One vector is turned by the same rotation once a tick. Each row is the vector after some number of ticks, and that number follows the row.
The counts run from 0 to 115.
[-26 -10 -23 -18   7 -31 -12 -42  30  27  -1 -31 -32  14   1   0 -16  17
 -31  24 -24 -34  56  10  28  -6  -7  27 -38   1  18 -19 -46] => 56
[ 30  -7   9  -6  -4 -20 -35  -6  24 -30 -46 -20  69 -18 -33 -14  16  -9
  -9 -19  14 -32  11  22  -5   3  -2  11 -10   9 -25 -59 -28] => 64
[-14  28  -4 -13 -15 -23   8 -40   1 -34   1   9  42 -15 -21  -8 -12  25
   0 -10 -10  36   1  28  14   9   1 -11 -20  53 -29 -66 -53] => 68
[  9  -3 -21  21 -21 -14  44 -18  19  18  13 -44   6  -7  -2  -5 -19 -46
 -41   9 -13 -14  59  -2 -34   2 -10 -36  17  18  26 -40  -3] => 86
[ -2  -9 -11  25  -3 -19  45 -18  11  13   7 -45  -2  -8  -4  -3 -20 -55
 -52   6  -5  -9  63  -5 -32   4  -3 -34   8  25  15 -35  -9] => 87
[  2 -38 -11 -33   1 -24 -14  -4   1 -16  14 -33   3   2  -1  27 -15 -12
 -26  17  -1 -19   6 -11   2  -7   0  27 -76  63  32 -38 -36] => 13
[ 13 -12  -2 -11  11 -45  -9 -54  14 -21  22 -19  10  14 -41 -17  16  20
 -28 -20 -13  33  35  14 -16 -28 -30  47  -9 -18  22 -23 -31] => 100
[-13  10  18   6 -27  36  26 -64  15   0 -11 -35  38 -19 -14  25 -40  -4
  -1 -23   6  -6  45  28  17 -19  26   9  14  37 -21 -23 -23] => 28
[ -8  59   7 -17  -5  34  -4 -49  -1   4 -33 -30  28   1   9 -45 -23  16
  -5  13  -9  -3  26  38  -5  -2   3  11 -32  26 -47 -23 -35] => 110
[ 31 -34  10 -29  18  -4 -40 -27  27  15 -43 -21  35  -8 -33 -24   9 -11
  10 -36   4 -36  49   2 -13 -24   1  39  -6  17  -2 -21 -14] => 61
[ -3  -2  -4  -7  18 -23   9   0 -27   1   9 -42   5 -25 -26 -69  -9  -7
 -39   0  22   5  58  23 -45   6  -8  -6  -9  -3   7 -58  -9] => 7
[ 18  16 -12 -37 -14   4  39 -41  -9  -6   2   4  46  20  11  45 -26  17
  20  -9 -21  24  32 -10 -45 -22   1  12 -26  45 -23 -11 -31] => 72
[ 44  56  18   3  -4   7  -5 -29   1  13 -20  13  -9  -7  18  17 -23  21
 -79 -41 -10  -2   2 -29  -9 -12  16  21 -14 -16 -24 -26   6] => 78
[ -3  58   7 -21   1  23   8 -42  -9  15 -31 -19  31   8   6 -44 -29  29
  -4  16  -5  -5  36  37  -9 -15   9   3 -30  14 -48 -25 -25] => 111
[ -6  26   3  -4 -11 -30  -8 -35   8 -38  -8   6  50 -17 -22 -10  -1  15
 -14  -5   0  20  -1  33  11  21  -2  -4 -20  34 -29 -75 -49] => 67
[ 38  58  21  -4 -16   5  -5 -29   9  25 -18  13 -15 -16  15   6 -27  28
 -72 -47  -4   0   6 -19   0  -8  14  20  -3  -8 -15 -44  21] => 79
[ 12 -17  35   1 -14 -27  16 -16  15   2  18 -15  16   2  24  36 -23   8
 -20 -24 -20  15  42 -25 -59  20   7   4  -7 -15  48 -63  21] => 42
[ 33  31 -31   6 -38 -26 -12 -59  27 -18 -22   5  21 -47 -49  25 -21  20
  -1  -9 -21 -23  38  13  16   2 -22   5  -6   9 -13 -20 -19] => 24
[ 16   6  10   3 -16 -29 -29 -11  21 -40 -34 -16  65 -20 -30  -8  10  -3
 -16  -9  11 -23   1  27   4  18  -3   2 -13  20 -26 -68 -41] => 65
[-16  -6 -19 -52 -17 -30 -65  -5   8  17   9 -21  47  27  -5 -12   0   8
 -53  19 -10   1   9 -13 -12  14 -21  27 -36 -13  33 -32 -25] => 96
[-27 -26   8 -54  11 -30 -14  20   8  29 -25 -31  -2   3 -10  -2 -30 -11
 -48  -7  48  11  30 -46 -12  27  16   8 -35  34  -5 -31  -2] => 92
[ -4  -5 -13 -22  -9 -36 -42 -41   8   1  26 -18  32  26 -22 -21  14  12
 -53   4 -21  18  24  -1 -17 -13 -29  36 -21 -29  37 -26 -36] => 98
[ -6   5 -31 -29 -28 -29  15  -7  31  20  -2 -59 -16  13  -8  -3 -27  31
 -41  37  24 -18  25  11  -1   8 -37  14 -50  -4  -3 -19 -17] => 53
[ -2 -16  -6 -18  15 -36  20   5 -30  -7  14 -37  -2 -26 -34 -49 -13   6
 -29   8  31  10  60  19 -41   3  -8   0 -16   6  11 -59  -9] => 8
[ 34  34 -13  -6 -45  -7  22 -11  34  46  12 -25   8 -12   4 -11 -29   6
 -23 -16 -15  -9  34  10 -23   0 -18 -18  27   9  30 -65  45] => 83
[ 14  37 -37 -24  -2 -20   8  -2 -20  27 -31  26  29  16  33  -1   9  -6
 -72 -11 -10  -7  15 -24 -14  -7   6 -11  14  28 -40 -45 -20] => 35
[ 21 -21   6 -10  11 -47  -3 -48  24 -26  10 -24  -6   4 -45  -6  18  20
 -12 -27  -5  32  41  11 -17 -25 -30  55 -11 -11  10 -22 -26] => 101
[ -1 -27  -7 -29  12 -40  29  15 -25 -10  14 -38 -10 -25 -33 -21 -12  11
 -22  12  33  10  53  19 -35  -4  -3   9 -26  19   9 -60 -15] => 9
[ -9  16  24  -7 -18  35  34 -45  19  11 -15 -36  47  -4  -7  22 -36  -5
   1 -22   9  -3  44  23   9 -19  33  10  19  38 -33 -29 -23] => 29
[ 34 -21   4 -12  11 -43   4 -40  36 -33  -3 -32  -6  -2 -45  14  16  21
   5 -28   2  30  43  11 -17 -23 -29  55  -8   7   0 -22 -22] => 102
[ 15  15 -18 -36 -30  -8  14   5  20  17  -2 -73  -5   3 -26 -24 -28  12
 -45  16  44  13  13  -1 -22   6 -38  16 -49  10  -9  -9   5] => 51
[ -3  -7 -23 -19 -32 -29  16 -36 -26  23 -14  27  22  -2  32 -16  -8  28
 -65 -47   2   8  11 -28 -42   2  -8  -7   2   5  -3 -51   8] => 38
[  3  30  21 -26   3  23  31   0  22  23 -29 -27  48  33  16  30 -26 -13
 -15  -4   8  -6  35  12  -4 -23  38   3  24  35 -48 -41 -25] => 31
[ 57  39 -25 -11  -9 -42 -16 -32  47 -14 -32  10  19 -14 -57   6 -10  35
   3  -6 -20 -19  32   7  -3   0 -30   7 -21 -16 -19 -20 -10] => 22
[ 25  19 -18   5 -43  -8  33 -14  33  34  14 -33   9  -8   6  -5 -23 -15
 -24   4 -22 -14  45  10 -27  -1 -19 -31  32  11  29 -59  34] => 84
[-29 -27  13 -31  17 -28   7  12   5  24 -21 -32 -13   0 -14  -6 -31 -27
 -50 -12  46  11  42 -42 -16  20  20   1 -29  37 -11 -25 -10] => 91
[-27 -21   4 -68  -5 -30 -32  25  10  34 -20 -30  12   9  -5  -2 -28  -3
 -38   2  36   5  21 -42  -8  33   7  14 -42  26   4 -31  -3] => 93
[ 26  34  -5 -27 -15  -1   1  -2  -2  10   6 -67 -15 -15 -34 -35 -21 -26
 -50   1  38  44  17 -18 -28   6 -28  17 -30  34  -5  -7  10] => 49
[  3  -7  -7 -19  -3 -39 -29 -49  10 -12  28 -14  20  23 -32 -20  14  15
 -44 -13 -21  25  28   7 -13 -20 -29  44 -18 -24  33 -27 -36] => 99
[ 43 -31  11 -23   9  -8 -42 -18  31  -2 -52 -23  53  -6 -35 -14  15 -16
   6 -31  16 -39  35   8 -16 -14   0  28  -6  13  -8 -30 -11] => 62
[ 29  23 -16 -43   2 -16  28 -21 -13  26 -15  20  19   1   5  -4 -18  41
  -2  26  -1 -34  53  14 -13 -44  12  -8 -12   9 -39 -48 -19] => 114
[ 23  22 -23  12 -42 -12  -3 -71  12 -16 -20   1  21 -55 -44  30 -24  11
  -6 -20 -18 -22  40  23  22   0  -7   5  -4  20  -9 -14 -25] => 25
[  2   7 -24 -31 -32 -14  17   2  23  20  -2 -66 -11   8 -16 -15 -23  21
 -45  35  38  -7  16   9 -10  12 -42  17 -51  -5  -9 -16   0] => 52
[ 24  17   6 -16 -14  -8 -24  -3  35  47 -24 -44 -16  -7  54  11  -5  -9
 -24 -31  -3 -14  41 -27 -21  43  -6  23  11  14  19 -41  12] => 1
[  7  19  -7   4  10  -8 -19 -14 -18  16  -2 -45  11 -17   2 -69  -2 -24
 -45  -6  -7  -6  59  10 -42  32 -16 -12   8  -7  22 -47 -12] => 5
[ 25 -33   7 -30  25  -6 -38 -39  24  25 -33 -16  15  -5 -27 -25   4  -6
   5 -34  -6 -30  60  -6  -1 -32   7  42  -7  21   8  -7 -20] => 60
[  6 -28  -2 -32  24  -8 -37 -51  22  34 -19 -15  -6   0 -23 -19  -2  -5
  -3 -28 -15 -28  72  -5   8 -34   6  39 -11  21  19 -10 -28] => 59
[-24 -15  -7 -67 -11 -29 -47  19   9  34  -7 -28  28  16  -1   5 -23   0
 -42  13  25   0  16 -34 -13  34  -5  17 -42  13  13 -27  -5] => 94
[ 19  39  -5 -37   6  -9  27 -25 -14  25 -19  12  28   5   5 -23 -20  42
   2  24  -3 -18  50  27 -20 -40  18  -9 -17   6 -48 -43 -21] => 113
[ 36  30  35   4  12 -21  -9  -4   4 -12  26 -43  -9 -16   0  26 -21 -45
 -37  -3 -28  35  41 -35 -35  19   6   8  -9  16  43 -41  -1] => 45
[ -2  22  28 -16  -6  30  35 -24  22  15 -21 -35  50  19   3  26 -33 -10
  -4 -10   9  -4  39  13   4 -25  36   9  20  37 -42 -36 -21] => 30
[ 35  24   2  -4 -16   1 -21 -30  30 -29 -42 -59   7 -30   1  29  -3  -8
  10  -8  -9 -11  16  14   2  21 -24  44 -24  55 -23 -17 -24] => 106
